In the rows, 128 means zero.
Each row of T is roughly a mix of the hidden directions of one of a few groups; one row fits no group.
T, 89 rows:
[[127 172 116 100 132 161 152 152 123  87]
 [136 115 115 169 161 120  78 125 152 153]
 [109 132 134 168 111  81 128 166 109 153]
 [109 137 120 164 138 158  83 110 148  91]
 [150 126 109 136 102  82  74 141 120 126]
 [137 128 132 105 114 167 191 109 123 114]
 [153 148 152 143 123  98  83  90 139 151]
 [112 171 115 105  97  97 154 153 101 115]
 [119 152 106 166 127 148  94 147 144  82]
 [168 127 115 128 150 162  81 111 155 110]
 [149 140 111 116 128  55 133 124 114 110]
 [121 156 112  67 106 132 145 107 114 103]
 [104  87 154 126 130 171  89 109 123 141]
 [126  94 160 100 116 171 165 149 130 116]
 [ 91  99 112 162 153 161 101 128 146 107]
 [145 106 114 165 141 139  65 139 138 136]
 [146 150 114 114 154 105 135  71 151 154]
 [ 95 173 116 139 145  83 129 129 154 150]
 [135 105 153 116 135 199 111 117 122 129]
 [161 131 136  90 131 187 141 109 124 115]
 [134 109 131 140 115 157  80 173 119  97]
 [132 164 125  83 129  91 148  86 130 133]
 [118 106 145 115 106 175 151 148  84 112]
 [132 109 119 152 136  83  77 118 133 160]
 [145 175 147  99 121 136 181 114 118 130]
 [118 141 137  78  94 171 137 154 112 132]
 [103 115 150 125 157 173 176 119 141 136]
 [ 98 164 128  85 102 124 151 158 103 131]
 [168 180 138 135 109  87 126 140 129 144]
 [ 86 173 115 138 123  97 119 144 148 161]
 [111 152  72 146 130 125 128 163 119  93]
 [119 124 117 133  85  96 130 160  77 119]
 [168 152 112  87 127 127 104  83 135 116]
 [110 170 103 128 141 154 176 140 123 101]
 [140  83 141 152 120 188 113 125 124 127]
 [ 83 168 138 112 140 160 140 136 156 155]
 [153 145 140 140  96 100 157 160  93 155]
 [151 116 127  88  89 125 136 147  82 104]
 [140 143 135 103 150 163 175 100 157 109]
 [126  93 110  77 109 123 159 143  94 125]
 [161 143 158 113 100 112  88  86 125 128]
 [121 107 116 175 138 110  75 148 148 136]
 [147  83 158 143 114 131 111 109 113 176]
 [149 126 119 151 172 142  85 115 169 132]
 [161 156 101 116 132  65 131 132 118 129]
 [128  82 133 185 132 131 132 126  95 111]
 [143 125 131 102 102 174 175 119 114 102]
 [142 122 121  76  89 131 124 113  95  95]
 [112 126 134 100 131 175 183 132 121 106]
 [132 125 149  82 140 166 169 124 109 102]
 [142 159 126  95 167  97 142 101 163 122]
 [123 154 122 143 102  73 149 161 106 140]
 [126 119 173 101 130 173 157  94 133 126]
 [118 141 153 147 120 166 131 184  97 130]
 [118 150 132  75  89 139 143 125  89 122]
 [111 107 145 145 123 200 121 135 133 142]
 [114 146 102  83 107  85 139  95 127 115]
 [164 121 125  87 119  96 147 125  95  92]
 [132  78 140 147 145 133  95  91 149 153]
 [124  98 113 170 106 111  95 143 101 162]
 [121 141 138  88  98 134 184 123 105 110]
 [150 123 115 144 109  78  75 142 126 139]
 [156 109 116 118  80 164 114 133  93 108]
 [117 142 147  76 127 178 157 136 122 123]
 [158  95 137 179 153 118 117 125 153 155]
 [134 137 104 161 125  72  94 124 149 145]
 [121  95 142 161 114  85 109 123 120 172]
 [137 140 116 139 168 103 125  84 160 163]
 [109 114 141 116  95 180 139 156  92 127]
 [ 89 175 138  99 151 140 156 130 150 142]
 [157 118 142 138 113  80  82 126 132 160]
 [144 129 141 120 103 127  69  86 125 105]
 [150  87 139 162 161 147 106 109 158 144]
 [120 124 141 103 114 183 156 136 125  84]
 [147 186 128 124 121 109 113  79 120 124]
 [116  94 132 158  96 152 122 174  99 122]
 [ 91 137 151 107 103 113 161 166 104 108]
 [ 92 118 113 135 117  62 112 111 134 140]
 [113 153 131 108 140  91 176  94 135 152]
 [138  99 121 177 150 156  88 145 147 135]
 [ 93 105 133 195 132 141 129 136 112 136]
 [130 101 175  96 131 152 152  92 129 149]
 [112 115 158 132 130 194 109 150 109 128]
 [102 156 107 157 119  72 112 140 135 150]
 [136 115 129 162 175 164 124 126 172 130]
 [133 101 118 164 169 119 107 110 174 128]
 [110  97 150  98 132 178 162 112 125 115]
 [111  77 150 142 127 133  89 102 128 160]
 [156 139 104 122 139 108 123  68 138 161]]

Which two rows in each list fit none of the groups? Every other row fits one group, some only roughly. Give them in the order they come.
- J817: [150 109 123 124  93 174  97 150 107 100]
- J381: [130 155 126  92 135 187 137 131 127  93]
- J230: [124 161 122  94 123  77 150  95 119 144]
- J162: [108 144 126 133 147  74 146 100 136 169]
- J977: [ 98 102 129 171 115 108 147 150 106 167]
- J231: [120 124  85 159 126 110  86 163 131 103]
- J28: [108 147 151  88 157 158 174 124 131 120]
- J136: [121 141 111  71  96 109 136  93 108 121]
- J973: [103 147 127 109 133 165 189 109 129 129]
- J655: [134 153 141 121 121 193 140 154 118 100]
 -> J973, J655
- J170: [130 113 141 107 145 199 115 113 133 112]
- J766: [141  97 127 137 105 110  60 136 134 119]
- J764: [107 116 129 173 170 107 119 134 155 161]
- J914: [126 114 131 179 146 106  88 146 155 153]
- J367: [116 124 112 154 124  72 121 117 114 175]
- J676: [131  86 137 140 118 112  62 117 131 132]
- J856: [ 99 120 133 140  91  99 162 144  87 150]
- J850: [130 123 137 174 148 102  95 147 162 160]
- J665: [147 116 137 151 110 104  60 126 138 135]
- J775: [121 148 125 135 169  82 106 106 158 155]
- J894: [123 161  89 103 139 100 146 113 154  90]
- J568: [104 129 162 122 131 195 138 146 114 135]
- J634: [ 96 129 137 159 150 105  78 133 147 158]
 -> J568, J634
- J175: [141 155 109  96 112 106 177 148  96 131]
- J106: [134 172  97  91 125 110 157 124 135  93]
- J386: [134  97 118 171  94  99 109 143  93 127]
- J635: [169 150 113  84 113 128 169 110 119 113]
- J857: [132  96 135 156 118 120  61 130 144 123]
- J522: [149 128 119 103 111  74  98 104 106 153]
- J46: [137 179 121  76 100 109 132 141 116 127]
- J758: [121 149 139  89  99 172 141 143  91 114]
- J863: [126 153 127 124 173 103 143  91 166 151]
- J733: [158 136 109 132 147  66 118 100 146 119]
- J762: [157 109 126 188 145 106 106 131 154 117]
- J998: [112 138 142  79 109 178 133 125 100 111]
 -> J46, J762
- J537: [109 121  93 171 140 114  75 136 138 119]
- J93: [170 141 115  86 110 156 125  93 122 103]
- J788: [137 115 129  96  96  89 133  86 110 157]
- J999: [148 149 135  78 121 160 146 115 134  85]
- J838: [156  98 150 105 128 180 119  93 123 141]
- J373: [101 101 126 177 122 103 123 154 111 165]
- J890: [122  85 153 176 134 134  98 134 129 159]
- J982: [121  81 152 154 134 174 109 114 110 146]
- J306: [112 166 135 112 176 116 149 105 165 136]
- J512: [166 126 107 129 131  63 108 113 134 120]
- J76: [ 98 133 139 138 159 148 173 117 153 168]
 -> J982, J76
- J861: [145 105 115 184 135 103  89 113 146 135]
- J316: [105 130 120 164 160  80 134 158 133 155]
- J510: [142 153 127  74  90 119 139 111 101 106]
- J862: [111 127  97 168 131 140  97 166 142  93]
- J992: [136  93 144 155 149 187 121 110 146 130]
- J915: [123 137 120 163 130  68  93 140 118 149]
- J698: [117 126 154 174 128 142 129 182 109 149]
- J210: [118 148 126 188 156 130 110 148 162 135]
- J233: [145 140 140  66 148 138 163 115 125 103]
- J825: [118 171 101  92 111  94 155 131 122 100]
- J192: [110 168 101 153 137  94 140 168 137 105]
 -> J316, J915
- J358: [156 130 120  72 108 148 121 111 116  88]
- J64: [136 167 124  82 101 142 159 138  99 110]
- J792: [164 147 126  91 140 163 120 104 151  91]
- J790: [114 124 110 134 118 160 148 179 125  81]
- J935: [130 176  97 101 125 114 162 138 130  91]
- J515: [139 115 112 182 135 101  89 114 154 144]
- J797: [118 170 108 130 150  70 124 147 145 137]
- J145: [150 100 112 151  84 101  99 145  96 122]
- J632: [143 126 116 149 131  69 104 144 129 170]
- J132: [114 105 145 145 123 176 175 157 126 112]
- J159: [129 136 138  73 112 141 162 143  92 105]
- J638: [166 144 119 107 145 131  73 104 148 109]
 -> J358, J797
- J420: [152 126 130 135 119  76  86 108 125 164]
- J842: [126 174 115  97 122  80 146  98 124 121]
- J895: [148 176  99 129 114  77 118 132 110 135]
- J55: [155 100 138  97  96 177 125 138 103 113]
- J375: [120 106 119 160 122 139  66 139 143  98]
- J719: [124 162 127  90 120  69 116 108 117 133]
- J668: [119 155 113 137 122  69 153 153 119  99]
- J126: [147 108 141 120 132 195 110 115 156 137]
- J958: [143  97 114 183 140 141  89 131 136 151]
- J209: [142 132 168  87 122 140 164  90 119 146]
 -> J842, J668
- J948: [ 96 137 139 139 145  75 159 126 134 165]
- J418: [130 165 120  74 117  88 148 138 114 117]
- J907: [128 153 133 109 164 123 170  89 162 134]
- J303: [137 132 126 178 128  77 138 160 130 150]
- J989: [109 109 153 157 138 184 122 137 155 103]
- J783: [127 138 115 109  71 108 114 161  92 130]
- J465: [109 107 132 151 133 194 153 150 132 126]
- J596: [110 155 102 170 133  99 111 149 165 150]
- J370: [145 159 148  94 123 118 172  97 111 155]
- J517: [176 105 151 167 151 153 128 143 135 152]
- J215: [138 151 123  79  85 112 145 107  97 119]
 -> J465, J596
- J397: [145  99 112 158 104 132  74 145 104 138]
- J457: [ 99 151 109 170 131  92 104 137 152 157]
- J43: [114 122  88 165 147  89  99 151 132 147]
- J990: [130 160 133  63 124 117 160 137 116 115]
- J289: [102 111 141 136  94 133 175 164  97 124]
- J463: [143 113 135 134 123  88  76  95 126 157]
- J282: [132 154 132  93 135 129 191 110 111 144]
- J570: [117  95 116 148 144 157  68 123 135 112]
- J913: [117 145 113 143 165  95 160 128 130 178]
- J727: [112 149 113 135 122  59 143 140 102 120]
- J122: [152 137 117 136 136  51 124 128 128 130]
 -> J570, J122
- J654: [131  94 152 133 126 195 140 127 112 117]
- J917: [160 118 122  97 115 166 101  89 126  99]
- J834: [156 144 129  88 135 166 115 116 146  83]
- J244: [117 110 127 122  75 141 161 147  84 124]
- J482: [149 133 131  68  94 138 138 142  97 112]
- J356: [154 130 140  76 146 168 144 105 148 114]
- J546: [169 137 118  84 119  79 125 122 117 108]
- J864: [136 129 160  96 133 124 173  92 120 163]
- J678: [121 121 150  95 104 124 173 162 102 101]
- J281: [140 137 115  92  76 104 118 156  96 125]
- J143: [155 159 126  84 148 138 118  94 155 100]
- J82: [140 155  89 135 147  84 151 132 158 101]
- J619: [ 91 133 153 127  98 147 118 165  84 138]
 -> J917, J678
- J511: [123 118  99 182 152 149  99 157 142 118]
- J661: [140 152 115 104 125  76  84 104 123 137]
- J445: [116 104 121 184 151 116 107 137 140 167]
- J259: [110 120 126 179 166 139 108 159 156 117]
- J2: [134  86 151 172 130 117 104 126 129 171]
- J464: [ 95 117 104 176 169 142 121 146 149 133]
- J258: [148 103 144 145 180 155 137  95 150 114]
- J505: [145 140 135  63 123 162 140 112 131 104]
- J238: [131 105 123 169 134  70 117 120 145 157]
- J808: [101 115 126 173 142  88 116 139 129 172]
- J195: [122 147 132  80 116 116 168 145  91 103]
- J98: [152 138 114 122 103  84  76 109 111 125]
- J322: [ 98 106 126 171 174 140 129 129 158 150]
- J477: [103 138 116 135 138 176 164 156 135  91]
- J494: [ 99 114 120 130 133 184 136 144 137  81]
 -> J511, J505
- J756: [125 141 122 150 176  94 111 112 166 155]
- J748: [109 105 132 185 151 104 101 142 150 145]
- J986: [153 151 133  79 129 159 140 108 140  87]
- J658: [ 78 151 113 134 131  89 151 146 129 162]
- J563: [118  99 165 149 113 153 105 143  98 167]
- J211: [128 175 114  93 101 111 162 143 105 110]
- J648: [149 124 136  89 132 191 128 105 125 111]
- J4: [111 142 104 101 145 111 183 164 116 116]
- J229: [121 115 148 171 154 174 111 162 136 128]
- J953: [112 136 163 154 164 137 152 110 150 172]
 -> J658, J4
